One turn moves every row onto another: examples first, then more rows asked
Gog: [  5   5  10  -1   4  -7  -9  -1 -17 -16  -8 -10   1   7   0   1   3  -4
   3]
subim: [ -1 -12  -3   4   5   3  -5 -20  16  -6   8   2  -9   2  -1  -1 -12  -1
  14]
dem: [ -2  -8  -2   5  -3   2 -10 -15   2   8   3  19   5  -4  -1  -5 -14   5
 -14]
pifel: [  5 -18  10  14   5   7  -5  -8   8   9  -2   6  11   9   1  -1   7   4
  -5]
rezad: [  3 -27   1   4  16  -5 -10   7   2  -8   2   5   0  15   4  -8  -9   6
  -8]
Felek: [  5   1   4  -8   0  -7  -8  -1 -17 -12  -7 -13   9   3  -2   1   0  -4
   5]
met: [  1   3   9  -3  21   5  -3  -9 -10 -10   1   2  -3  12 -12   6   9  -4
  -4]
tavi: [  0  -2   0  -5   7   8 -11 -11  -3   4   1  20  10  -2   0  -2  -8   9
 -17]
fad: [  9  -9   1  -6  12  -8   0  -5  13   6   1   0   5  -1 -10  -2 -12  -1
 -25]
fikeb: [ -4   6   0   5 -13  -2  -1   5   5  -4   3  -9  -6  -1   5   5  -7  -5
  10]
Neri: [ -1  -1  10  -3  18   5  -9 -12   9   6  13   0  -6   6 -18   0  -7  -4
  -2]
nege: [  4 -18  12   3  10  -6   0  13   2   2   1   2  -5  12  -2  -3  -7   1
 -22]
Degev: [  2 -23   0   7  10  -4   1  13  -1  -6  -5   9   3  15   8   1   1   5
  -6]
bimut: [  1  -6  12  -2  18  13 -10 -14  12  -6  14   2 -10   4 -13  -2   0  -2
  -3]
Lufo: [  4 -20   8  -1   8  -5  -9  17   4  -9   1  -3  -2   9   7  -7 -12   8
 -14]
puva: [  2  -1   9   9 -15  -5  -5   0   1 -11   0 -10  -7  -2   5   0  -2  -7
   8]
ribos: [  6  -8 -14  -4  14  -4   7  -2   4  -2  -9  11  14   6   1   7   2   1
 -11]
Dun: [  7   7   4 -11   4  -6  -6  -2 -10 -13  -8 -11   3   2  11  -1  -3  -1
   7]
Fafo: [  2   3   2   2 -13  -2   2  -3   7  -7   1  -8 -13  -2   7   3 -12  -9
   5]
rukas: [  5 -19 -17   2  10  -9  -6 -11  13  -8  -1   3   8   3  -1  -4 -16   5
  -4]
vaz: [  2  -5 -13   4  -5  -9  10   3  11  -5  -4   1  -2   2  -1   7 -15  -4
 -16]
tib: [ -2 -14  -5   1  -3  10  -8 -11  16  -7  12   0  -3  -2  -3  -1  -6  -3
  13]
danub: [ -4   3  -9   2  -7  -2  -9  -4 -13  -8  -5  11   2   1   6   0 -18   6
 -13]
pakam: [ -3  -5  -6   7 -10  -4 -13 -11  -4   0   0  11   1  -3   2  -6 -22   5
 -12]
lus: [ -1 -10  -8  14   2   1 -13  -3  -7 -17  -3  -7  -5  21   3  -3 -15   1
  -6]
Fusob: [  3  10   9  -8   3  -6 -10   5 -11  -8  -6 -12   7   3   2   2  -2   1
   8]
ves: [  8  -6  12  -5  11  17 -12   5   6  -4   0  -2  10   7   7  -2   3  10
 -13]
git: [  0 -12   4   9  -3   7 -10 -11  17  -9  11   1  -8  -2   1  -3  -2  -3
  12]
Gez: [ -1   3  -2   4   4  16  -2  10  -2 -13  -1  -3  -6  17   6   7  -3   2
 -17]
Fata: [ 12  -4  -6 -13   7  -8  -7   5   4 -13  -8  -5  10   1   4  -3 -16   5
 -14]
maf: [  2   5   6  -7  19   0   6 -12  -9  -1  -5   1   2   7  -3   9  10  -3
  -1]
bobu: [ -5  -8  -4   5   3   4 -13 -10  16  -4  13  -2  -6   3  -2  -4 -12  -1
  16]
tole: [ -1   1   2  -7  17   4   0 -10 -13  -5   0   0   3  10 -17   9   7  -6
  -3]
futet: [ -1   5   6  -4  20   0  -2  -7  -9   1  -2   3   7  12 -11   8   7  -2
   5]
Dige: [  3  -4  13  -8  21   3  -5 -20   8   2   8  -2  -6   2 -13  -1  -7   0
  -5]
lem: [ -3 -20   0  11   6  -3   5  13   5  -3   3   6  -9  13   4   2  -5   1
 -15]
sapa: [  4 -15  11  19  -3  -5 -10  -9   2   4  -1  -8  -2  12  -7  -7 -13  -3
 -13]
zinu: [  1  -2   3   1 -19  -2  -1   2   2  -5   2 -11  -2  -6   1   2  -5  -9
   7]
nufom: [ -1  -7   6  -9  16  12  -9 -13   8  -3  14  -2  -5   2 -19   0  -6  -3
  -4]
Losa: [ -1   7  -3  -7   3   6  -8  -3 -12  -3  -4  15   6   1   3   2 -11   8
 -19]

Neri turns into futet
Felek turns into zinu
And these:
Gog turns into puva
nege turns into Degev
Fafo turns into subim
rukas turns into fad
Gez turns into lus
dem turns into tavi

One turn moves every row onto another: examples first, then more rows asked
baluv: [  4 -25   1   1  -5   1  -2  -2   2  12  -3  13   5  -1  -6]
puz: [-12   3 -12  -3 -13 -12  -1 -12  -5   0   4   0   1   6  -1]
tos: [12  0  3  1  9  5  3  3  3 -7 -9 17  8 -4  4]
ker: [ 4 -7 -1 -7  4 -9 -5  4  3 -3 -5 21  4 -4 -5]
veno: [ -8   4 -12  -2  -9  13   8  -8   4  -4  12   2  14  10 -18]
velur: [ -8  12  -4   5  -2  14   8  -1 -12  -1  -6  -7   4  -9  -2]
rab: [  4 -25   1   4  -9   7  -1   0  -1   8   0  14  13  -3  -7]
ven: [-17   4  -9  -6  -8  -3  -2   0 -12   4  -2  -1  -1  -8 -13]
mamag: [ -9   3  -7  -6   3   2   6  -2   4   7  12  -3 -14   1 -17]
Nemiz: [ -1   7  -7   0   6  10  12 -13  12   5   2  -4  -2  15  -6]
todus: [ 10 -20   4   9   0  11   5  -3   3  10  -6   9   7  -1   1]
beza: [ -3 -23   0   0   2  -3  -7  10   2   1   4   9  15   3  -4]
muk: [  8  -1   2   1   2   6   1   6  -1 -11  -5  19  16  -6  -2]
kare: [-15   8  -8   0 -10   8   3   2 -15  -3  -1  -3   8 -11 -11]
fugit: [ -3   7  -5   0   8  11  11  -3   5   5   9  -6 -14   1 -10]
mava: [ 4 -5 -1 -5 -1 -3 -4  6 -1 -9 -3 22 13 -6 -8]
fipa: [ -6  10  -8   7 -12   5   8 -12  -7  -7   2  -4  11   4   6]
Lefe: [ -3  10  -7   7  -5   0   9 -15  -3  -1  -2  -6   1   7  11]
manap: [  1 -22   1   0   9  -6  -5   7   6   6   0   7   6   5   1]
ked: [ -6   1 -11  -7   2  -1   5 -12  11   8   5  -1  -6  15 -13]
nusa: [-11  -1 -13  -9  -7   1   3  -9   6   2  11   3   5  13 -20]
Kone: [  5 -18   4   5  13   2   0   7   7   4  -3   4   8   5   7]
kasuk: [ -3   9  -4   4   4  19  14  -1   1  -1  11  -6  -3  -2 -11]
Radim: [-13   6  -7  -5   2  -5   0  -3  -7   9  -8  -5 -11  -5  -6]
kir: [-11   5 -11   2 -18  -3   2 -11  -8  -6   6   0  12   4  -1]
konen: [ -8   6  -7   0  -4  17  10   2  -2  -3  16  -2   2  -3 -18]
bef: [-12   2  -9  -6  -4   6   5   1   0   2  17   0  -5  -2 -22]
girim: [  7 -23   3   4   0   4   1  -3   4  14  -6  11   2   0  -1]
Givub: [ -7   6  -9   0  -6 -10   3 -15  -1   3  -1  -3  -5   8   6]
tufik: [ -7  11  -4   2   5   6   7  -4  -7   6 -10  -8  -7  -6   1]
Zera: [ -1   8  -8   3   0  19  14 -10   7  -2   6  -3  10  12  -9]
pir: [  9  -3   2  -3  11  -5  -1   2   5  -2 -10  18   1  -2   1]
zevuk: [  0 -19   1   5   1   6  -2  10   1  -4   4   7  21   1  -1]
libob: [  5 -16   4   8   8   9   2   9   3  -2   0   4  17   3   6]
Gomi: [  8 -21   2   8  -6  13   3  -1   0   6  -3  11  14  -3  -3]

muk turns into ker
Gomi turns into baluv
And these:
kasuk turns into bef
Lefe turns into kir
ven turns into tufik
Kone turns into zevuk
Zera turns into nusa

One turn moves every row onto another: examples first, then more rows asked
napop: [-12   5 -18   8  -4   8   4  -6   2  -4  -9 -11   4]
Petim: [ -1   0  -6   6   6  -3 -18   2  -3   5 -10   2 -14]
Tamul: [  5  -7 -10  -5  -2   7   5  -4 -14 -12  -7   5  -7]
Voki: [ -4  -4  -2   1 -21  -3   5   0   5  10  11   5   6]
bip: [ -1 -20   2   2   9   2   6  -7   7   1   2  -5   3]
zaku: [ -5  -3  -2   0 -22  -2   6   0   4  10  11   4   4]
fef: [ -6  -2 -17   6  -1   3   3   0   6  -4 -15  -6   7]
gemu: [11  7  3 -9  5 -6 -5 12 -5  4  1  1  4]
pafi: [ 6  2 -6 14  2  3 11  4  7 11 -7  4  2]
nit: [  8   8  -2   0  -8 -12   6   7  -4  -1  12   7  -6]
Gov: [ -1  -7   4 -16  -3   9  -4   2   4   9  -7  -8 -11]
faf: [-10   1   9   6 -10   4 -18  -3  -5 -10   4  -4   0]
Nukup: [ 3 13 -3  6 -8 -8  5  2 -7  1 17  4 -7]
gofi: [ -6 -11   9   0   5  -1   7  -5  -7   6  15   5   1]
peb: [ -3  -6  10   0  -8  -2 -16   5  -1 -12  -4   0   2]
Zalo: [ -1  16   2   4   1   8  -2  -1  -6   0 -16 -13  -4]
giso: [  3  -8 -13   7   2   9  -3  -7 -14 -10  -5   9  -2]
Tafe: [ -2  -1 -11   0  -2  12   2 -11 -18 -11  -1   2  -8]
zome: [  1   2  -3  -9   1  -3  -7   5  -4   1 -11  -2 -21]
fite: [ -5  -3  -2   2 -21  -2   5  -1   4  11  12   4   5]
mekap: [ -4 -14   3  -8   4   3  14  -9   4  -1   4 -12  -4]
Poz: [  4  12   1   5   7   0 -12   3  -8   9  10   1   6]
Tud: [  2  18   3 -10   0   1  -1   3 -11   5   9  -7  -2]
fub: [ -8 -12   1   5   8   7   6 -14   2   3  10 -11   0]
Tika: [ 2 -8  0 13 -1 -4  7  7 11  9 -5  3  6]
Zaru: [  0  17   0  -6  -8  -5 -14 -11   3  -3   1  -5   2]
fodi: [  4  10   3   2   2   4  -2   5  -2  -1 -21  -7  -2]
dipos: [ -8   2  11  -7 -14   1 -10   1  -5 -14   0  -6  -4]
miza: [ -4 -13   4  -5  -2   2 -12  -5   2 -16   5   6  -5]
tera: [ -6   7  -7   3  -5  13  16 -14   7  -1  -1   4  -6]
num: [ -7   2 -16  -2  -5   4  10  -2   4  -6 -14 -11   2]
Laru: [  0  12   1  11   5   6  -7   1  -3   2 -17  -7   1]
zos: [ -2   0 -10  12   0  10   8 -12  11   1  -4  12   1]
firok: [  5  13   1 -10  -8  -8 -13  -6   6  -4  -4  -2   3]
Kisop: [  4  12  -1  -2  -6  -7 -18  -7   6  -2  -2   0   6]
lero: [ -7   9  -5   2   1   2 -12  -4  -7   5  -3  -6 -21]
nasu: [ 4  8 -3  0 -4  4 22  4  4  8 -7 -3 -5]
nifo: [  7   7  -4  10  -5 -11   0   5  -4   2  14   9  -2]
beme: [ -9  -8   2   0  -3   5 -12 -10  -1 -14  10   3  -6]
keb: [ 2 -1 -7 -2 -3  6 17 -6 11 -3 -9 10 -3]
miva: [ -7  -8   4  -8  -5   4  -8  -8  -1 -17   8   2  -9]
doru: [ -5 -13   9  -3   4  -3   8  -3  -7   5  14   5   1]
pegim: [ -2   2   4  -5 -10   0  21   4   5   5  -2  -9  -5]
Dinem: [ -7 -10  10  -4   4  -2   9  -5  -8   5  15   3  -1]
tof: [ -9  -2   2  -3  -1  15 -10  -7   0  14   2 -11 -11]
Kevi: [ -1 -12   1   0   3   9 -15   1   6  13  -6  -1  -4]
Makud: [-3 12 -7 14 -1  9 14 -5  1 12  0 -4 -3]
logud: [-11   5   0  17  -6   6   9  -6   3  11   8  -8  -1]

Gov turns into tof
gemu turns into Tud
And these:
mekap turns into fub
Zaru turns into Kisop
num turns into napop
nit turns into Nukup
pegim turns into logud
doru turns into Dinem
giso turns into Tamul
nasu turns into Makud
Petim turns into zome
miza turns into miva
faf turns into peb
fodi turns into Zalo
tera turns into zos

